Turns, then the turns between two rows, first turn first; the first pair answered:
turn B:
[-0.12  0.85  0.68 -0.36  0.33 -0.54 -0.19 -0.61 -1.01  0.31  0.71 -1.05
  0.40  0.26] -> [-0.19  0.69  0.67 -0.55  0.33 -0.43 -0.32 -0.22 -0.93  0.36  0.83 -0.97
 -0.11  0.34]
[ 1.16 -0.88 -2.27  0.61 -2.05 -0.51 -1.57  2.22 -0.15 -5.26 -0.42 -1.85
 -0.90  3.64] -> [-0.67 -3.59 -4.66 -3.00  0.06 -1.85 -1.63  0.46 -0.23  0.04  0.38 -0.19
 -3.23  1.36]
[-0.06  1.86  3.68  0.09  0.46  1.17 -0.48  0.00 -0.39  0.70 -1.58 -0.01
  1.52 -0.09] -> [-0.06  1.34  2.86 -1.56  0.85  1.14 -0.43  2.21 -1.47  0.82 -1.75 -1.09
  0.64 -0.73]
turn D:
[ 0.76  0.37 -4.95  3.44 -0.48 -0.58 -2.21  3.40 -0.37 -0.31  2.53 -4.31
 -0.73  3.53] -> [ 0.52 -2.42 -6.18  3.81 -0.80 -0.51 -2.01  1.60  0.95 -2.39  0.59 -2.64
 -2.44  2.62]
[-0.89  1.84  2.52 -0.11 -0.01  0.90  0.45 -0.78  1.48  4.51  1.01  0.63
  1.24 -0.21] -> [-0.95  1.88  0.45 -0.28  0.48  0.44  0.03  1.15 -0.06  5.15  2.04 -1.02
  0.79  0.19]
[ 0.71 -0.85  0.61 -0.30  0.16  1.13 -0.17  0.60 -0.27 -1.02 -0.84 -0.46
 -0.57 -0.75] -> [ 0.51 -0.57  1.10 -0.05 -0.22  1.61  0.15  0.06 -0.13 -0.96 -1.18 -0.32
 -0.66 -0.38]
turn Z:
[ 0.58  1.02  2.50 -0.65  0.37  0.70  1.07 -0.93  0.78 -1.63 -2.52  1.01
 -0.27 -0.87] -> [ 0.55  1.36 -0.63 -0.28 -0.06 -0.14  0.41  1.91 -0.69 -3.17 -1.80 -0.85
 -0.48  0.85]
[-0.45  1.82  2.53  4.42 -1.27 -0.28  0.01 -5.43  1.24  1.63  0.15  3.04
  0.21  1.58] -> [-0.92  0.60  3.70 -3.79 -0.36  2.88  1.88  1.98 -2.78 -0.54 -3.33 -0.97
 -0.89 -3.73]
[-0.77  0.06 -0.74  0.57 -0.26 -0.02 -2.25 -0.35 -0.54  0.14 -0.09  0.11
  0.74  1.33] -> [-0.96  0.62  1.06 -0.29  0.03  0.49 -1.42 -0.92 -0.58  0.52 -0.96  0.67
  1.01  0.17]
[ 0.67 -0.30  0.03 -0.26 -1.44  0.59  0.16  3.41 -1.07  0.00  1.90 -1.03
  1.50  2.75] -> [ 0.48 -0.35  2.45  1.54 -1.18  0.21  0.52 -0.22  0.82  2.25  2.62  1.45
  1.87  2.75]
Then:
Each pair is 2 to 4 turns apart.
[-0.42  1.38  1.39 -4.15  1.14  2.70  1.94  5.01 -0.73  0.02 -0.53 -2.36
  0.71 -2.63] -> [-1.26 -1.83 -6.95  1.51  0.22 -1.61  0.51  1.45  1.10 -0.50  1.85 -0.07
 -2.57  1.41] => Z then B then D
[-2.43 -0.85  0.62  1.23 -2.29  2.17  3.09 -0.62  1.80 -4.82 -4.51 -0.39
 -1.53  0.39] -> [-3.30 -2.78 -5.14 -2.32 -1.28 -0.15  1.60  2.14 -0.45  0.40 -0.62 -2.36
 -3.06  0.55] => D then B then B then Z
[-1.19  0.71 -0.78 -4.34  0.81  1.61  0.04  1.66  1.75  3.63 -0.45 -0.92
 -1.96 -3.89] -> [-0.58  0.99 -4.09  3.50 -1.37 -0.08 -0.82  1.37  3.03 -3.41 -0.74 -1.38
 -2.04  1.48] => Z then D then B then B
[ 1.33  0.65  3.99 -1.22  0.10  2.64  1.79  0.40  0.92 -3.75 -2.95  2.52
 -0.21 -2.82] -> [ 1.48  3.77  4.08 -1.86  0.46  3.11  0.51  3.62 -1.73 -0.89  0.43 -0.21
  1.73 -1.32] => D then D
[ 0.27 -2.69 -4.30 -2.35 -0.41  0.13  0.39  0.80 -0.04 -6.16 -2.04 -0.04
 -2.36  0.14] -> [ 1.21  0.83  1.28  2.59 -0.93 -0.19  0.13 -5.37  3.63 -2.41 -0.12  3.48
  1.32  1.87] => Z then D
[-1.00  0.78  1.34 -5.38  2.33  0.16  0.82 -2.55  0.39  3.74 -1.00  2.82
  0.15 -4.05] -> [-0.90  3.72 -1.17 -4.76  2.30 -0.50 -0.65  2.40 -2.47  5.09  2.21 -1.12
  1.91 -0.57] => B then D then Z then B
[ 0.57  0.40 -0.74  5.11 -1.20 -0.13 -2.17  0.55  2.72  0.65  2.83 -1.15
  1.99  1.79] -> [-0.02 -0.56 -1.09 -0.33  0.23  0.62 -1.94  1.93  1.10  5.25  3.75 -1.55
  1.46 -0.93] => Z then D then Z then B
[ 0.51 -0.49 -4.25  0.29 -0.94 -2.17  0.48  4.29 -0.74 -7.21 -2.98 -4.46
 -0.55  0.71] -> [ 1.09  5.40  1.43  4.77 -0.91 -2.69 -1.26 -1.28  1.52  1.14  2.82 -1.67
  4.63  3.84] => Z then D then D
[ 0.93  2.94 -0.78  2.14 -2.25  0.17  0.23  1.00 -2.91 -1.43  2.47 -0.57
 -0.22  2.52] -> [ 0.75 -0.02 -3.22  1.99 -1.92 -0.73  0.83  0.36 -2.06 -2.79  1.31 -0.10
 -2.68  1.66] => D then D
[-1.10  1.06  4.34 -3.11  2.17  0.11  0.05 -0.75 -0.46  3.25  3.29 -2.21
  2.98 -1.70] -> [-1.27 -4.51 -3.91 -1.82  1.34 -2.27  0.84  0.02  0.44 -2.64  1.23 -1.92
 -1.74 -1.29] => Z then D then D
[ 0.60 -1.44 -3.20 -3.58  0.93  0.43  0.32  5.39 -3.72 -2.54 -1.94 -2.59
 -0.19 -1.89] -> [ 0.55 -4.31  0.43 -2.35  0.87  0.54  1.64 -1.57  0.76 -2.35 -4.80  1.99
 -1.45 -4.16] => D then D then B
[-2.32  3.74  2.72 -2.82  0.16  0.80  0.66 -0.50 -1.47  7.12  1.61 -1.13
  2.24  0.79] -> [-3.68 -2.09 -4.35 -4.22  0.72 -1.32  0.79  1.32 -2.40  4.83  0.52 -1.84
 -2.25  0.01] => D then D
[ 0.19  2.51  5.25 -1.02  0.18  1.29 -0.14 -0.12 -0.04  0.46 -0.62  0.47
  1.79 -0.78] -> [ 0.77  1.29  0.37  3.54 -0.54 -1.70 -1.13 -2.40  1.37  0.01  1.08  1.69
  0.34  2.39] => Z then D then Z
[ 1.57  3.81  4.21 -1.17 -0.72  2.98 -0.42  1.54  2.80 -1.99 -4.22  2.68
  3.54  1.51] -> [ 0.86  3.99 -0.51 -3.02 -0.24  1.65 -1.21  6.51 -1.22 -0.32 -0.92 -0.84
  3.29  3.19] => D then D
[ 1.18 -0.79 -3.80  0.40  0.57  0.05 -0.90  4.08 -3.56 -1.62  0.87 -3.38
  0.03  2.06] -> [ 1.44 -2.71 -0.66  3.90  0.63 -0.69  0.03 -5.26  2.24 -0.38 -0.75  3.12
 -0.72  1.20] => D then Z
[-0.06  0.13  1.53  0.05 -1.22  2.68  1.90 -3.27  1.17 -1.27 -1.68  1.65
  0.41 -1.11] -> [-0.17  3.54  1.66 -0.89 -0.80  2.97  0.67  0.24 -1.23  1.30  1.07 -0.73
  2.23  0.21] => D then D
[ 1.16 -1.25 -1.05  2.17 -2.16  1.30  0.98 -0.26  0.64 -2.57 -2.04  0.30
  0.55  0.89] -> [ 0.99 -2.75 -2.44  2.32 -1.68 -0.21  0.66 -2.01  1.28  0.50 -0.83  1.63
 -0.27  0.88] => B then Z
[-0.92  2.62  0.11  0.41  1.36 -0.90 -1.54  0.45 -0.59  3.89  2.64 -0.62
  1.45  1.72] -> [-1.22 -1.68 -4.11 -0.67  1.04 -2.53 -1.86  0.75 -0.48  1.32  1.03 -0.18
 -1.67  0.85] => D then D
[ 0.19 -0.73 -2.16 -0.24  0.26 -2.39 -1.11  3.09 -1.08  2.52  1.79 -1.73
  1.34  1.80] -> [ 0.06 -3.03  0.01  0.15  0.16 -2.35 -0.39 -2.66  2.10  2.90 -0.20  2.36
 -0.25  0.20] => D then Z
[ 0.92 -0.06 -3.19 -2.29 -1.45 -1.90  0.24  4.15 -2.79 -0.36  1.10 -3.47
 -0.97  2.88] -> [ 1.31 -2.32 -1.15  2.04 -1.50 -3.30  1.01 -4.23  2.57  0.26 -0.16  2.76
 -2.51  2.46] => D then Z
